Some points, each followed by its number:
tensor([-38, -26,  10,  51, -37,  52, -22,  68,   1,  51, -70,  10,  19,  17,  22,  25, -40,  -2, -22,  16, -33,  15]) 0
tensor([ -5,  25, -10,  41, -24,  11, -21,  38, -52,  48,  -6,   2,  46, -65,  64,  39,  13,  42,  92,  49, -14,  48]) 1
tensor([-15, -18,  31,   9, -31, -40,  27,   7, -14,  18,  33,  13,  23, -48,  39,  -9,  11, -23,  20,  33, -25,  17]) 2
tensor([ 19,  30,  13,  -6,  -6,   3, -12,   0, -35, -25,  24, -38,   4, -10,   8,  -2, -33,  36,  16,  -3,  14,  22]) 3
tensor([  1,  10, -54,  15,  -7,  27,  -9,  23,  -2,  24,   8,   1,  25,   5,  14,  30,   3,  23,   6,  15,   2,  13]) 4
tensor([ 14,  15,  -6,  -1, -18, -39,  25,   6, -31,  -6,  53,  -3,  38, -64,  29,   3,   6,  11,  59,  16,  -6,  18]) 5
tensor([ -40,  -75,   10,   10,  -19,  -68,   94,  -67,   96,    6,  -12,   94,    0,   20,    6,  -98,   58, -127, -113,  -10,  -44,  -79]) 6
tensor([-38, -21,  -9,  16,  -1,   5,  13,  10,  25,  22,  -3,  14,   5,  16,  11, -15,   2, -23, -38,  12, -25,  -3]) 7
tensor([ -6,  -8, -10,  13, -24, -27,  25,   7,  -3,  14,  11,  18,  35, -45,  35,  -2,  28,  -7,  17,  33, -12,  30]) 8
tensor([  7,   5,   0, -33,  -1,  -1,  -6, -23,   7, -21,  11,  -6, -20,  16, -16,   1, -15,  -7, -13, -22,  14, -28]) 9
tensor([  7, -11, -72,  -1,   5, -10,   2,  -4,  27,  10,  -3,  17,   7,   7,   9, -28,   1,  -1, -27, -31,  -4,  29]) 10
tensor([  68,   19, -127,  -23,   35,   -8,   -8,  -24,   67,  -13,   -6,  -35,  -15,    2,   -1,    7,    8,    9,   -2,  -68,   38,   18]) 11
tensor([-18, -22,  28,  -2,   3,   9,   0,  -1,   5, -12,   4,   2, -19,  40, -17, -20, -41, -17, -43,  -3,  -8, -10]) 12
tensor([ 43,  47, -19, -28,  23, -13,  -8, -22,  14, -24,  47, -41, -19,  -7,   0,   5,  17,   5,  17,  -5,  28,  10]) 13
tensor([ -5,   6,  -8,  41, -16,  65, -48,  61, -21,  37, -75,   0,  27,  26,  18,  71, -10,  48,   0,  -6, -22,  41]) 14
tensor([-12,  -5,  32,  17, -26, -12,  11,  18, -46,  34,  10,  14,  44, -51,  38,  -2,  37,  34,  51,  54, -26,  30]) 15
tensor([-59, -78,  49,  18, -22, -21,  32,  -5,   2,  36, -31,  70,  17,  14,   5, -50,  23, -57, -33,   8, -46,  -8]) 16
tensor([-73, -78,  48,  29, -24, -22,  27,  -2,   0,  30, -26,  52,  11,  25,  -6, -46,   7, -66, -79,   3, -51, -38]) 17
tensor([ 75,  55,  10, -60,  61,   9, -40, -29,  -4, -60,  43, -74, -39,   1, -44,  30, -14,  40,  50, -21,  58, -15]) 18
tensor([-15, -13,  22,   0, -44, -28,  35,  -4,  11,   8, -10,  25,  17, -22,  31, -31,  16, -34,  -4,  -1, -20,  19]) 19
tensor([ 54,  39,  10, -54,  49,   3, -33, -35,   4, -46,  50, -59, -41,  -4, -34,  21, -16,  26,  82, -14,  54, -27]) 20
tensor([-51, -37,  26,  21, -29,  -1,  33,  -1,  13,  16,  30,  20,  22,   7,  23, -30, -28, -57, -26,  52, -41,   8]) 21
tensor([ 25,   9, -48, -13,  19, -12,   5, -13,  26, -10,   3, -11,   5, -20,  -7,  -5,   6,   2,  -5, -30,  10,  21]) 22
tensor([-12, -26, -12,   7, -21, -15,  38,   1,  61,   3,   8,  42,  18, -16,  32, -31,   2, -33, -36, -13, -16,  44]) 23
tensor([-30, -10,  -2,  36, -44,  12,  15,  25,  -5,  21, -13,  28,  23,  -2,  14,   4, -14,  -3,  -4,  35, -17,  33]) 24
tensor([ 103,  107,   37, -127,  127,   28,  -73,  -52,  -26, -125,    4,  -79,  -89,   63,  -93,   49,  -56,   31,   39,  -84,  127,  -84]) 25
tensor([ 16,  24,  -7,  10,  -4,   0,  -5, -14, -15,  -7,   1, -16,  11, -14,  -2,  -4, -26,  15,  10, -16,  20,  10]) 26
tensor([  2, -17,   4,  11, -14,   7,  -2,   5,  20,  -5,  22,  -7,   9,   6,   8,  -4, -45,  -3,  -4,  12,  -7,  15]) 27
New points follow, each followed by the number of its nearest point above by angle, seen from the average point of the numbered points.
tensor([-51, -29,  62,  21, -36,   3,   9,  19, -19,  47, -19,  38,  26, -13,  28,  -9,  31,  -9,  -7,  32, -40,   5]) 16
tensor([-61, -41,  42,  25, -37,  39, -11,  67, -29,  59, -95,  33,  18,  18,   6,   6,  -7, -11, -30,  28, -44, -11]) 0
tensor([ -6,  15, -35,  12, -17, -23,  23,  11, -17,  16,  19,  23,  43, -51,  23,  -6,  11,  -1,  49,  33, -11,  43]) 8
tensor([  7,   8, -35,  27, -16,  15, -12,  35, -20,  21, -15, -14,  32, -33,  25,  31,   7,  43,  44,  -4, -10,  43]) 1
tensor([-24, -27,  25,  24, -20, -14,  20,   5,   4,  -1,   8,   8,  22, -18,  47, -26, -27, -19, -12,  17, -30,  14]) 21
tensor([ -1, -19, -53,   6,  15,   6,   2,  -5,  39,  -6, -63,  -8,  -4,  40, -18, -21, -14, -15, -68, -34,  -3, -11]) 10
tensor([-12,  12, -28,  50, -17,  40, -34,  39, -29,  27, -45, -11,  24,  -4,  13,  30,  -7,  16,  11,  31, -18,  17]) 14
tensor([-19,   5, -24,  27, -49,  13,   1,  41, -35,  31,  -5,   3,  43, -20,  56,  14,   9,  10,  16,  13, -30,  73]) 1
tensor([ -4, -10, -31,  13, -19, -18,  10,   9,  11,  12,   2,  10,  23, -38,   8, -18,  18,  16,  -7,  14,  -9,  21]) 8
tensor([  18,   15,   37,  -81,   88,   35,  -52,  -49,   19,  -82,   11,  -41, -127,  127, -116,    5,  -87,    4,  -15, -109,   51, -116]) 9
tensor([ -2,  13, -40,  31, -22,  17, -18,  26, -21,  34,  38, -17,  39, -51,  53,  37,  20,  31,  21,  38,  -5,  64]) 1
tensor([ 61,  61, -11, -88,  94,   6, -36, -65,  31, -78,  -7, -40, -68,  68, -72,  25, -23,  19,  11, -43,  78, -55]) 25
tensor([  12,    2,   70,  -34,   50,   22,  -47,  -38,   43,  -51,  -14,  -21, -111,  107,  -86,    0,  -64,  -12,  -41,  -37,   38,  -99]) 9
tensor([ -28,  -23,  -18,  -27,  -11, -127,  100,  -73,  127,   -8,   55,   63,   -3,  -19,   10,  -98,  127,  -70,  -40,   13,  -11,  -11]) 6
tensor([ 50,  46,  20, -52,  68,   8, -49, -38,   8, -65,  22, -49, -77,  25, -58,  15, -40,  -1,  27, -29,  67, -60]) 25
tensor([  -4,   46,  -10,   58,  -22,  127,  -78,  119, -127,   76, -127,  -32,   42,   -3,    0,  127,    2,  127,   73,   42,  -18,   25]) 14
